In the rows, 128 means zero.
Each row of Y is roughly a mix of the hidden directions of one of 4 groups.
Y:
[[ 89 135 125 149 152 133  94 135 137  78 140]
 [ 93 133 124 171 114 161 149 166 115 138 124]
 [153 114 167 105 168 152 135 120 145 122  96]
 [146  70 140 141 127 167 131 148 125 145 146]
 [ 87 143  76 145 134 138 126 163 139 123 117]
 [121 136 149 132 111 137 137  59 126 150 145]
 [139 104 144 181 149 149 131 103 126 108  99]
 [132  98 135 123 132  69 126 107 152 160 130]
 [129 128 173 155 126 132 162 170 119 142 104]
 [ 70 148 138 139 129 111 119 116 146 141  89]
 [132 102 122 131 132 133 157 189 141 140  98]
 [142  97 150 147 112 131 157 171  98 104 124]
 [146 154 106 184 128 141 137  99 122 123 101]
 [ 84 148 135 170 139 116 172 127 121 138 119]
 [140 122 130 144 125 156 160 189 129 153 128]
 [152 146  96 150 131 145 138  97 102  83 118]
 [146 108 135  98 140  88 139 172 136 135  98]
 [119 116  98 146 116  87 156 159 153 120  98]
 [167 137 119 126 101 108 118  89 161 131  95]
 [173 113 176 116 140 131 147 117 150 150 111]
 [104 144 113  97 141 145  99 170 158 115 109]
 [100 131 122 107 150 143 132 170  96 124 169]
 [131 105 123 142 116 100 156 158 172 162 137]
 [114 131 150 127 150  89 144 121  91 143  84]
 [145  87  94 115 147 105 155 127 127 166 143]
 [129 166 118  96 102 139 150 113 162 161 114]
 [135 165 142 105 117 145 144  91 126 166 158]
 [132 115 157 111 113  95 146 161 167 159 133]
 [131 128 153 148 102 128 121  93 147 171  92]
 [113 154 156 129 155 118 121  86 119  90 154]
 [151 118  98 129 105 117 149 164 122 153 172]
 [ 84 132 156  97 132 170 100 122 126 138 117]
 [107 139 117 163 103 176 130 155 146 121 153]
 [128  97 120 129 114  92 121 129 161 180 115]
 [125 149 190 144  95 142 113 112 123 142 131]
 [134 120 138 163 109 159 154 167  95 118 147]
 [147 125 133 174 141 151 119  91 130 110  88]
 [133 152 133 124  91 172 131 112 122 173 112]
 [ 99 152 123  97 144 143  94 158 162 118 108]
 [156  92 111 124 113 108 148 165 127 162 103]
 [138  95 151 108 134  89 143 155 131 122  85]
 [172 145 131 111 128 130 168 149  94 148 149]
 [120 108  81 150 125  81 131 141 133 139 100]
 [128 149 162  95 142 165  96 110  97 122 134]
 [116 106 137 125 106  87 136 158 170 150 151]
 [129 119  74 120 164 106 135 134 136  93 110]
 [106 168 152 112 123 147 108  79 143 141 133]
 [165 157 143 120 149 131  97  99 105 125  93]
 [130 106 158 100 123  86 117  85 107 125 113]
 [157 117 137  95 151 150 115 126 127 177 158]
 [142  93 114 159 128 101 114 169 127 110  95]
 [124  80 140 143 125  88 136 161 115 131 158]
 [ 70 139 106 150 111 135 106 100 118 109 133]
 [163 138 100 128 162 129 100  95  98 130 104]
 [138 116 182 160 108 142 156 149 107 117 127]
 [144 114 127 143 154 198 126 135 111 125 131]
 [161 151 137 118 154 119  92 100 106 124  90]
 [ 81 155 101 160 120 165 124 136 140 143 135]
 [109 134 101 107 117 158 159 158 126 143 172]
 [127 162 118  88  99 139 147 120 160 163 122]
 [121 132 155  92 113 136 150 129 160 177 112]
 [ 87 106 145 128 107 128 137 155 156 146 170]
 [ 93 111 124 132 161 124 112 143 154  77 115]
 [ 94  93 111 143 129 121 183 127 111 135 113]
 [ 99 148 131 111 156 139 123 106 127  82 167]
 [111 111 154 141 135 101 119  92 146  89  94]
 [172  95 161 104 140 138 135 145 143 159 117]
 [162 152 137 119 153 124  99 100 104 125  86]
 [147 112 145  98 140  82 128 101  88 132 115]
 [ 93 124 123 150 173 160 129 100 108 117 108]
 [ 99 117 121 123 158 122 105 155 156  82 109]
 [123 172 112  88 107  97 101 109 138 122 119]
 [151 153  92  77 114 134 135 143 139 132 157]
 [115 115 130 149 105 125 132  75 141 169 151]
 [145 150 142  94 162 119 132 169 122  95 108]
 [127 158 148 113 109 136 127  81 128 175 141]
 [113 148 161  94 136 131 136  76 149 146 123]
 [135  98 106 138 101 116 115 162 136 169  95]
 [119 137 119  78 103  99 127 155 135 151 160]
 [146 148 120 156 150 137 109  94 100 130  82]
 [131 138 136  98 131 100  98  68 130 125 138]
 [175 105 133  88 140  87 126 136 122 111 128]
 [161 103 150 103 135  82 137 149 112 106 111]
 [135 120 140 162 117 160 160 182 119 128 131]
 [142 130 103 168  79 101 126 118 132 157 128]
 [138 122 151 150 104 121 121 113 138 172  79]
 [118 164 145 105 146 166 149 106 112  97 148]
 [175 125 124  94 154 105 140 161 125 153 122]
 [101 117 137 128  78 121 159 161 142 117 155]
 [ 99 147 108 162 114 168 119  99 114 120 157]
 [142 146 125 137 152 160 117  88  85 119 102]
 [156 137 141 130 147 136 127  61 107 123 139]
 [168  97 147 115 131 112 141 113  76 118 132]
 [127 136 159 150 108 126 115  83 149 159  96]
 [129  83  92 147 103 121 134 154 137 167 127]
 [133  96 109 139 102 101 118 139 147 182 117]
 [158 117  86 107 117 141 110 137 130 111 176]
 [162 115  98 177 100 115 154 128 132 142 140]
 [149 129 110 101  91 134  71 110 135 131 126]
 [135 137  97 138 114 169 111 110 135 111 178]
 [167 149 113 143 141 154  90  98 103 146 123]
 [105 162 145 102 136 160 135  85 125 117 156]
 [136  76 150 155 144  98 112 140 110 105 135]
 [112 140 112 158 107 173 117 108 129 108 168]
 [113 138 116 165 149 143 116  87 100 100 103]
 [130 117 128 139 114 157 113  67 133 104 154]
 [127 148 147 117 138 164  86  96  95 113 143]
 [ 86 170  94 141 110 113 117 109 118 104 135]
 [181 129 124 105 163 128 113 101 112 156 125]
 [117 112 187 159 103 139 150 139 123 123 111]
 [127  73 139 163 131 139 153 154 120 138 153]
 [114 126 132 111 108 130 136  82 145 182 143]
 [123 167 146 117 131 174 138 103  99 102 138]
 [129 133 110 141 129 167 129 170 104  83 117]
 [130  99 158 108 155 155 109 165 103 144 145]
 [131 119 123 106  88 114 146 170 154 128 164]
 [141  99 109 174  88 108 137 136 127 153 146]
 [160 130  91 114 177 112 106 121 126 127  99]
 [117 150 120  71 116 117  85 138 120 127 144]
 [163 149 117 149 108 124 126  87 153 136  88]
 [120 122 113 156  98 174 122 136 145  99 163]
 [163 108 139 104 136  98 127  94  84 118 136]
 [152 145 133 145 152 151  83  92 109 152 124]
 [116 115 143 138 162  77 120 104 139 102 154]
 [114 113 134 109 115 114 144 171 174 137 159]
 [111 174 148 120 126 146 116  83 125 135 161]
 [150  80 145 167 124 134 147 105 152 122 107]
 [140  99 128 139 145 193 121 144 109 133 143]
 [134 115 118  82  90 111  85 131 138 133 147]
 [165 124 131  83 121 112 118 159 150 157 149]
 [118 118 127  99  97 110 151 174 157 117 152]
 [120 114 126 116  82 102 151 167 152 125 155]
 [118 138  96 101 147  92 107  92  94 132 127]
 [ 98 146  75 130 145 108 119 131  88 116 126]
 [ 89  95 126 141 100 111 155 140 140 136 168]
 [115 163 151 125 151 140 126  91 118  86 155]
 [112 110 113 131  88 134 152 152 140 128 180]
 [125 178 151 124 126 149 131  89 119 142 163]
 [128  90 116 148 112 104 102 155 138 137  82]
 [137 151 117 123 152 163 110 101  86 103 105]
 [155 155 125 117 160 157 108 106 100 113  93]
 [133 116 147 111 132  76 129  86 134 157 147]
 [143 131 163 157  86 129 127  99 108 161 142]
 [163 124 125  84 133 124 110 153 149 158 159]
 [144 145 109 122 149 133  97  97  83 109  98]
 [124 137 141 185 158 111 144 112 114 112  99]
 [129  91 109 133 106 101 124 140 153 180 116]
 [113 106 101 132 128 158 120 173 138  96  95]]

Which two rows in each list fit none of the groups? Every other row fits one group, some only roughly. Give them in the order they come.
    Q_779: [180 102 124  94 134 113 118 107 108 122 154]
    Q_964: [151 133  94  88 154  86 120 147 114 139 128]
    Q_83: [114 112 172 101  98 118 160 141 133 149 155]
    Q_345: [141 108 140 114 144 101 156 165 103 153  92]
    Q_42: [172 106 127 117 127 143 122 164 114 169 151]
    Q_171: [166  73 151 150 144 111 142 145 126 133 133]
    Q_78: [157 170 142 111 138 149  79 116 123 124 110]
    Q_569: [114 136 161 136 124 109 171 173 136 124 155]
    Q_939: [100 135 158 169 112 157 150 155 144 146 110]
    Q_457: [178 122 121 114 154 140  87 108 145 141 107]
  Q_569 Q_457
    Q_897: [157 148 126 162 118 163  93  99 115 150 137]
    Q_355: [145 169 100 163 119 168 129 119 108 147 119]
    Q_971: [112 137 133  87 149  90 145  94 146 148 108]
    Q_849: [117 118 151 165  94 171 127 102 139 106 138]
    Q_686: [147  92 128 130 117  72 129 124 139 166 122]
    Q_610: [168 111 145 123 139  94 173 129  99 141 134]
    Q_68: [146  98 115 136 177  91 114 147 125 100 127]
    Q_137: [101 131 142 136 110 116 167 168 157 100 108]
    Q_891: [140 107 124 164 150 188 151 124 125 129 119]
    Q_702: [166  96 127  86 134  96 135 153 123 139 108]
    Q_184: [121 100 136 139 136 101 175 151 167 148 119]
    Q_927: [ 96 110 108 113 123  88 155 162 153 113 114]
    Q_243: [141 160 112 149 140 134  80 116 111 110  91]
    Q_619: [154  98 123 111 135 102 140 158  75 136 123]
  Q_971 Q_68
    Q_762: [118 143  97  94 107 151 135 155 125 155 168]
    Q_29: [117 162 147  94 104 139 158 100 134 141 161]
    Q_381: [110 133 147 148 110 138  89  83 154 139 104]
    Q_229: [137  94 121 105 128 116 137 185 154 135 104]
    Q_770: [125 106 146  69 116 101 102 128 151 114 132]
    Q_978: [155 160 134 146 154 129 143  94 145 126  82]
    Q_142: [121 119 159 100 131 107 156 167 170 136 125]
    Q_268: [142 134 128 158 170 138 102 105  84 135 108]
    Q_280: [154 155 146 148 118 160  96  90 114 149 140]
    Q_914: [122 149  96 133 131 121 178 157 113 139 164]
  Q_29 Q_268
    Q_399: [113 155 140 116 103 162 123  89 140 171 134]
    Q_380: [149 149 126 127 146 132 157 151  97 113 181]
    Q_969: [141 153 134 129 112 162 101  78 127 161 123]
    Q_492: [105 151 115  88 121 144 140 162 127 158 162]
    Q_409: [169 108 146 102 147 160 128 159 124 160 135]
    Q_614: [159 124 167  75 141 124 141 132 127 158 123]
    Q_521: [ 87 111 161 115 111 104 132 163 161 139 133]
    Q_189: [ 98 106 158 121 159 152  92 124 111  95 128]
    Q_144: [117 104 152 112 123 124 160 146 186 140 117]
    Q_703: [ 97 154  89 114 142 117  96  90 121 148 131]
    Q_311: [167 106 149 126 142 100 176 132 100 127 126]
    Q_22: [103  96 111 154 141 116 103 141 157  89 108]
    Q_709: [154 156  97 131  96  97 153 128 152 159 129]
  Q_969 Q_144
    Q_820: [154  96 120 159 113 151 108 123 110 148 172]
    Q_510: [114 113 139 126 166 169 123 132  92 155 155]
    Q_517: [ 80 160 135 166 126 142 131 146 149 133 103]
    Q_208: [145 142 108 168 130 184 131 138 105 146 127]
    Q_347: [145 105 111 157 148  98 120 175 108 105 135]
    Q_191: [107 146 109 134 118 166 108 113 180 143 145]
    Q_6: [123 104 143 108 133  89 149 163 104 141  92]
    Q_306: [106 143 153  98 177 119 132 116 138  92 112]
    Q_225: [154 129 120 124  95  66 107 120 131 145 122]
    Q_993: [113 123 112 146 138 161 109 151 117  71 112]
    Q_586: [129 126 149 132 121 124  92  82 147 112  83]
  Q_820 Q_510
